The same turns and mirrors carry the whole set onto itself, and each row onto the other rows of its family. Which rows share a family with each named row? Give them in list order.
These 28 rows form 7 families of 4 rows each.
j812: [-18 -20  -5 -38  50  12  16  69  48  17  12   9   1  49  10]
j462: [ 35  12  79  32   8  29 -20 -33 -27  20  -8  26  31 -21   4]
j289: [ 34  17  40  20 -13  15 -53 -51 -23 -16  -2   8   3 -52  35]
j808: [-36 -37 -43 -18   5  32  31  59  38  -3  20  -5 -33  27  -2]
j130: [-28 -25 -28 -35  32 -10   3  57  49 -14   6 -17 -14  59   6]
j818: [ 23  29  27  21  -6 -11 -16 -52  -9  10 -21  53  36 -45 -15]
j399: [ 24  14  53  29 -25  19  -9 -57 -45 -10 -16   9  19 -30  27]
j248: [ 18 -14  64  25 -29  35   7 -42 -40  15 -21   0   2 -45  21]
j142: [-39 -50 -15 -40  10  21  35  56  39  13   5 -15 -29  26  22]
j122: [ 35  25  36  58   1  -6 -11 -35 -23 -15 -29 -15  23 -52  -5]
j805: [  7  49  48  13 -11  -2 -31 -26 -46   6 -39  -5  -2 -45 -10]
j38: [-46 -54 -41 -44  20   4  -7  23  70   4   5  26  -1  11  -3]
j874: [-27 -27 -41 -26  29   5  -1  33  70 -30  -1  32  19  43  -8]
j179: [ 50  -1  37  10 -28  18  -8 -50 -40 -11 -20   0   1 -49  21]
j945: [ 33  45  48  60 -12 -15 -28 -39 -14 -13 -14  -3   9 -26   7]
j688: [  6  46  55   6 -18  26  -3 -24 -55  -2 -38   7   6 -37  -1]
j765: [ 35  -8  19  -1 -18  11 -15 -52 -34  -9 -41  43  31 -46   0]
j494: [-60 -24 -35   0  25  13 -28  56  44 -12 -10 -24  -7  46  22]
j740: [-23   7 -31  -5  27 -28   0  58  64 -18  11 -18 -23  46   9]
j893: [-52 -23 -26 -45  18   2  18  45  56   5  24  -9 -24  34  19]
j244: [-26 -16 -49   2  22  -7  -1  62  54  -5  19 -16 -31  34 -19]
j403: [ 14   7  45  39 -14  27  20 -41 -30   3 -19  -4  19 -70  10]
j414: [ 23  19  59  42 -10 -10 -29 -53 -31  15 -16   4  19 -33   5]
j274: [-79 -22 -22  -4  20  30  -3  53  48   8   3  -9  -5  39  25]
j658: [ 42  38  60  41  -6  -8  -4 -43 -12  20  -3  15  16 -35  -8]
j419: [-10 -21 -25  -6  34   2  19  56  67 -16  14  -8   2  62  10]
j617: [-23 -13 -43 -52  30  -4 -18  49  52 -12  21  -9 -29  16  40]
j80: [-36 -51 -36 -33  15   5   6  37  67  12  24 -17 -29  12  29]

Same family as j617: j812, j462, j289
Same family as j179: j658, j419, j80
Same family as j122: j808, j244, j403
Same family as j805: j688, j494, j274

The same turns and mirrors carry the whole set onto itself, and each row onto the other rows of its family. Which rows share a family with each named row? Give them in list order.
These 18 rows form 3 families of 6 rows each.
j794: [  7  18  31  -5  24 -61 -51 -29 -27]
j938: [-10  21  25  41  17  14 -11  52 -46]
j960: [  4  11  25 -13  29 -62 -34 -30 -42]
j551: [ 35 -20 -15 -25 -25 -49 -27 -48  18]
j526: [  1 -17 -36  24  -3  54  11   4  46]
j52: [ 11  11  43  -2  11 -57 -58 -22 -32]
j321: [-11  28  32  50  17  20 -26  52 -31]
j90: [ 16 -23 -33  15  -5  58   9 -12  43]
j826: [-16  -1   0   6  66  42   0 -40  -1]
j723: [ 15   3  -4  29 -53 -30 -19  57  -6]
j341: [ -8  -4  14   5  58  43 -24 -55  15]
j884: [ -7  18  38  50  12  36 -30  48 -26]
j298: [ 27  -3  -1  30 -58 -10 -17  56  -6]
j546: [-15   6   6  12  66  40 -15 -43  15]
j180: [ 21 -18 -23 -23 -14 -49 -22 -51  28]
j451: [ 30 -13 -23  25  -1  53  11 -16  54]
j575: [ 41   9   6  41 -55 -10 -11  52   5]
j891: [ 50  -7  -7 -12 -25 -53 -22 -46  28]

Same family as j526: j52, j723, j341, j884, j180
Same family as j938: j960, j826, j451, j575, j891
Same family as j298: j794, j551, j321, j90, j546

The same turns and mirrors carry the whole set onto itself, and each row onto the other rows of its family. Which rows share a family with each named row? Give them in list order.
These 35 rows form 7 families of 5 rows each.
j768: [  6  50 -13   2  -7   7   6  -9 -15 -55  20  96]
j816: [ -1  76 -29 -25 -23   5   1   2  16 -59   8  72]
j682: [ 58 -45   8  15  -6  16 -15 -17  13 -20  55  -8]
j762: [ 63 -26  16   7  18  11 -19 -41  -9 -28  52   4]
j275: [ 32 -10  10  18 -88  -4 -60  14 -30  26 -18  31]
j940: [ 29  74 -21  -9 -57  28 -62 -67 -23  12  -1 -14]
j548: [  1 -20   0  -5 -71  -6 -50  22   3  36 -28  42]
j990: [ 25  86 -39 -16 -66  25 -65 -24 -43  -8   7  -1]
j161: [ 21 -26  -1  24 -94   2 -59  -6   3  33   5  44]
j380: [ 63  46 -17 -20 -13   5  58   6  39  29  33  21]
j556: [ 32 -17   9   2 -15  31 -39 -54   7 -53  67  15]
j773: [ 83 -36  19   2 -27   8 -20 -10 -22 -24  52  -2]
j721: [ 38 -18  12  21 -76 -27 -57   0   9  36 -10  62]
j103: [ 50  94 -27 -19 -31 -13  27  15  24  39  20  18]
j810: [ 34  80 -35  -8 -39  38 -48 -58  15  -1  39 -28]
j91: [ 29 -30  20  23 -64 -24 -24  28   8  41   5  46]
j266: [ 60 -29  -4 -38 -12   7 -12 -48  24 -40  57   3]
j106: [-14  16  11 -21 -19   7   1  -2  23 -54  12  89]
j72: [ 57  69 -29   1  -8 -18  28   2  51  31 -11   8]
j987: [ 56  -5  15 -15   7  14   5 -25  -2 -49  69   0]
j43: [ -6  54 -12 -33  -6  -7 -24  -2   2 -57  -9  77]
j538: [-23  52   1 -11 -42   2 -29  -4 -18 -60   0  76]
j555: [  1  11  10  26 -74  -6 -25  11  30  45 -21  69]
j166: [ 33  51 -21   7 -71  25 -71 -50 -25  15  35 -29]
j221: [ -4  49  -7 -11 -38   6   2 -44  -4 -53  -4  92]
j995: [ 86  48 -13 -11  -9 -11  39  29   5  25  31  15]
j293: [ 67 -30  24 -13 -28  21 -25 -41   6 -47  36 -15]
j113: [ 89  59 -12  14 -30 -16  30   6  40  36  16  19]
j777: [ 32  57 -61  14 -50  11 -79 -58  -4  13  30  -1]
j521: [ 54  52 -24   6 -30   3  11   1  47  74  27   1]
j875: [ 18  75 -59 -18 -45  33 -59 -44 -26  19  35  -2]
j717: [  2  79 -38  10 -67  41 -59 -48 -19  -1   0   0]
j83: [  3 -38   1  20 -48  -5 -24  -4   1  50 -20  46]
j237: [ 15  71 -16 -35 -20   3  11  15 -27 -52   8  71]
j445: [ 68  60 -23 -32 -14 -13  34  -2  25  56  26  31]

Same family as j721: j762, j940, j43, j445
Same family as j810: j556, j106, j555, j521
Same family as j538: j103, j91, j987, j166
Same family as j72: j266, j221, j777, j83
Same family as j768: j548, j293, j113, j875
Same family as j380: j816, j682, j161, j717

The same turns and mirrors carry the whole set onto itself, and each row onto the other rows of its family. Which rows share a family with each named row? Give them in list order.
These 32 rows form 4 families of 8 rows each.
j67: [  0 -27  38  88  62   5 -10   0  52]
j606: [ -4 -61  16  56  23  33 -42 -31  68]
j436: [ 31 -58  49  59  29 -32   5  -6  74]
j49: [-44  12  41   1   5  46 -25  -3  44]
j503: [-43   4  39  14  26  59 -26 -10  34]
j202: [-64 -26  11 -17   9  62  29   5  12]
j213: [ 41 -51  63  56  31 -23  20  11  62]
j858: [  8 -89  14  70   9  -9  75  21  53]
j608: [-36 -49  16 -16 -48  30  61  23  45]
j314: [ 25 -78  34  71  15 -37   4   6  49]
j603: [-21 -29  20  71  65  18 -19 -30  41]
j986: [-75 -23  -9  14 -17  62  30  11  34]
j483: [-79 -29   3  25   0  65  -3  19  15]
j136: [-40  -1   7   7  21  59 -20  -5  12]
j869: [  3 -88  11  52  -9 -26  73  28  52]
j423: [ 22 -88  -5  59  26 -25  44  18  55]
j264: [-17 -69  27 -14 -44   8  55  44  29]
j807: [-43 -40  10  41  48  23 -50  -6  62]
j972: [ -2 -46  38  31 -10 -18  90  31  15]
j45: [-60  -9  52  -1  -4  51  -9  -3  12]
j500: [   2 -101   36   46    1  -38   53   16   48]
j892: [-38 -36  15  36  25  52 -44 -12  74]
j466: [-38 -32  24 -16 -54  36  48  25  27]
j281: [-36 -35  29   1  -2  -6  79  42  -2]
j112: [-39 -36  19 -10 -48  11  59   7   3]
j833: [-11 -28  11  38  18  40 -48 -11  80]
j292: [ -2 -51  30  83  68   0  -3  -5  62]
j528: [-25 -47  41  33  -3  -2 101  33  16]
j439: [  1 -66  25  61  71  14 -26   3  58]
j371: [-68 -24   2   6 -12  64  43  26  17]
j459: [  3 -62  34  15 -26  -1  81  19  -1]
j595: [ 38 -67  43  30  22 -39  40  -6  51]

Same family as j213: j67, j49, j858, j608, j986, j833, j528
Same family as j436: j503, j869, j972, j892, j466, j292, j371
Same family as j500: j202, j314, j136, j807, j112, j439, j459

